In the rows, 128 means zero.
Z: rows in several groups, each row roughly a mix of its group's directions
Z (83 x 12)
[[103  94 129 160 149 124  94 123 109 108 142 156]
 [153 171 137 117 104 121 109  96 130 100 151 114]
 [101  95 117 166 130 122  99 112 119 100 128 156]
 [ 95  92 116 153 146 138 149 145 111 153 100 144]
 [110 161 105 103 126 117 105  95 136 127 143  88]
 [121 152 135  89 150 166 147 134 152 156 117 115]
 [169 158 137 107 106 116 121 118 150  95 139 104]
 [130 135 133  91 160 173 145 148 139 156 120 130]
 [113 157 127  97 131 123 119  95 126 130 132  74]
 [126 137 121  84 156 154 136 131 165 155 113 116]
 [105 158 119 101 125 112 111  96 132 135 124  81]
 [128 126 174 105 120  98 135 152 141  88 116 127]
 [127 130 164  98  97 100 143 142 137  99  99 121]
 [145 170 126 118 110 142 156 136 138 170 132 100]
 [118 149 133  93 147 159 148 134 162 160 107 121]
 [ 95 152 108 122 175 127 126 127  93 120 151 130]
 [125 133 176 105 137 102 125 164 136  95 131 132]
 [132 157  79 147 121 156 129 108 141 160 137 121]
 [119 146 136  85 153 156 143 128 146 158 109 104]
 [149 157 116 109 105 142 162 125 135 166 114 100]
 [125 118 124 148 110  90  95 112  87 104 143 117]
 [159 103 148 121  91 123 137 136 169 134 102 116]
 [161 103 147 130  93 126 137 149 167 134 100 126]
 [136 102 133 150 130 134 142 163 138 142 105 179]
 [154 163 132 117 108 125 103  92 129 104 161 116]
 [164 160 135 133  96 129 102  99 131 104 154 128]
 [ 96 141 104 124 175 131 121 122  93 126 158 134]
 [ 89 154 123 118 152 130 108 103  97 139 161 136]
 [104 142 114 141 146 140 103  99  91 134 165 147]
 [106 156 101 136 166 129 127 117  87 106 149 129]
 [118 129 129 153  96  83 100 104 112 102 136 118]
 [117 155 129  98 134 130 126  96 122 129 135  71]
 [124 136 188 107 124 104 132 162 123 114 134 122]
 [153 165 122 100 110 132 161 135 156 143 113 102]
 [132 144 140  97 153 178 155 143 146 148 128 127]
 [139 132 141 105 152 171 166 144 155 148 117 129]
 [127 140 134 103 147 162 155 143 169 155 108 136]
 [133 123  74 153 132 155 135 108 122 163 117 131]
 [160 103 149 121  94 124 135 145 170 136 103 122]
 [157 163 135 110 106 119 112  95 138 101 152 106]
 [101 152 107 126 164 130 116 107  92 120 162 130]
 [ 97 155 117 139 164 133 119 146  92 128 146 157]
 [143  92 139 143 135 134 140 163 137 138 104 174]
 [122 120 128 157 101  86  98 112 100 102 138 126]
 [114 133 185 135 128 104 123 162 132 103 143 130]
 [159 111 150 115 100 120 138 156 171 131 103 120]
 [134 138 143  99 152 170 165 136 150 149 116 116]
 [131 108 164  94 123  99 135 140 132  88 105 130]
 [129 143 125 101 149 172 146 146 165 150 127 145]
 [164 162 139 110 103 121 107 106 143 103 153 113]
 [108  89 148 161 145 116 102 124 112 101 144 148]
 [ 98  92 124 138 150 135 145 162 124 159 104 146]
 [102 107 134 153 136 112  95 126 133  82 135 155]
 [ 89 144 120 108 161 129 111 104 103 142 161 128]
 [131 133  65 148 132 152 124 101 139 142 123 136]
 [121 120 190 121 121 100 132 153 125 103 131 124]
 [130 128  79 170 124 153 132 100 135 152 128 127]
 [132 115 137 157 100  96  99 118 111  90 150 138]
 [116 151 126 102 132 120 127  94 121 131 129  69]
 [138  88 129 145 127 111 119 153 147 131 103 175]
 [116 133 179  90 116 103 117 150 114 107 128 129]
 [138  92 146 129 107 127 145 157 161 150  92 130]
 [100  97 140 155 146 119  93 130 106 107 143 156]
 [119 158 108 115 127 124 133  93 117 124 145  73]
 [118 165 116 117 121 127 131  93 123 119 151  78]
 [100 137  99 137 161 133 124  97  88 120 152 125]
 [115  90 141 162 154 118 104 122 123  96 147 148]
 [138 126  75 143 132 157 135 102 122 165 123 125]
 [163 137 128 102 123 133 173 132 139 154 108  99]
 [106 101 142 156 133 111  98 117 130  83 141 149]
 [109 113 124 159 157 122  94 131 137  93 150 156]
 [129 140 132 107 150 168 163 146 153 158 111 134]
 [108  88 140 151 146 114 100 122 116  92 136 153]
 [132 100 137 151 128 127 127 165 119 138 109 181]
 [120 162 132 114 122 133 129  95 115 114 154  78]
 [133 132 136  97 156 167 158 143 153 155 111 126]
 [153 115 145 108 101 115 148 134 167 123  98  98]
 [114  87 126 153 160 121 101 125 120  96 135 156]
 [128 142 178  99 134 105 130 168 133 108 132 126]
 [155 146 126 104 107 136 168 127 133 161 109  97]
 [ 99 157 116 137 147 134 109 100  88 127 159 140]
 [119 156 126 101 134 134 126  98 111 125 145  73]
 [ 90  88 118 142 152 137 143 143 115 160 110 142]]
which group is each row in? (one row of each group first)
[149 164 130 111 114 141 159 138 133 171 129  99] | (116)
[100  89 124 142 143 133 153 156 126 155  93 138] | (32)
[116 159 122 106 129 128 118  97 109 122 149  77] | (11)

[117 129 121 153 105  85 110 104  92 113 130 105] | (11)
[170 119 143 127  93 121 140 144 165 114 102 116] | (32)
[131 137 142  99 155 172 160 144 137 155 114 121] | (11)
[104 102 135 168 148 120  98 130 124  99 145 154] | (116)
[124 117 132 154 101  86  95 113 105  99 139 129] | (11)
[129 101 170 116 150 102 131 159 127  93 120 138] | (116)
[147 163 140 108 102 134 160 132 137 160 127  94] | (116)
[130 129 135 174  95 110 122 126 103  97 152 148] | (11)
[121 139 176 101 127 101 122 158 137  94 132 130] | (116)
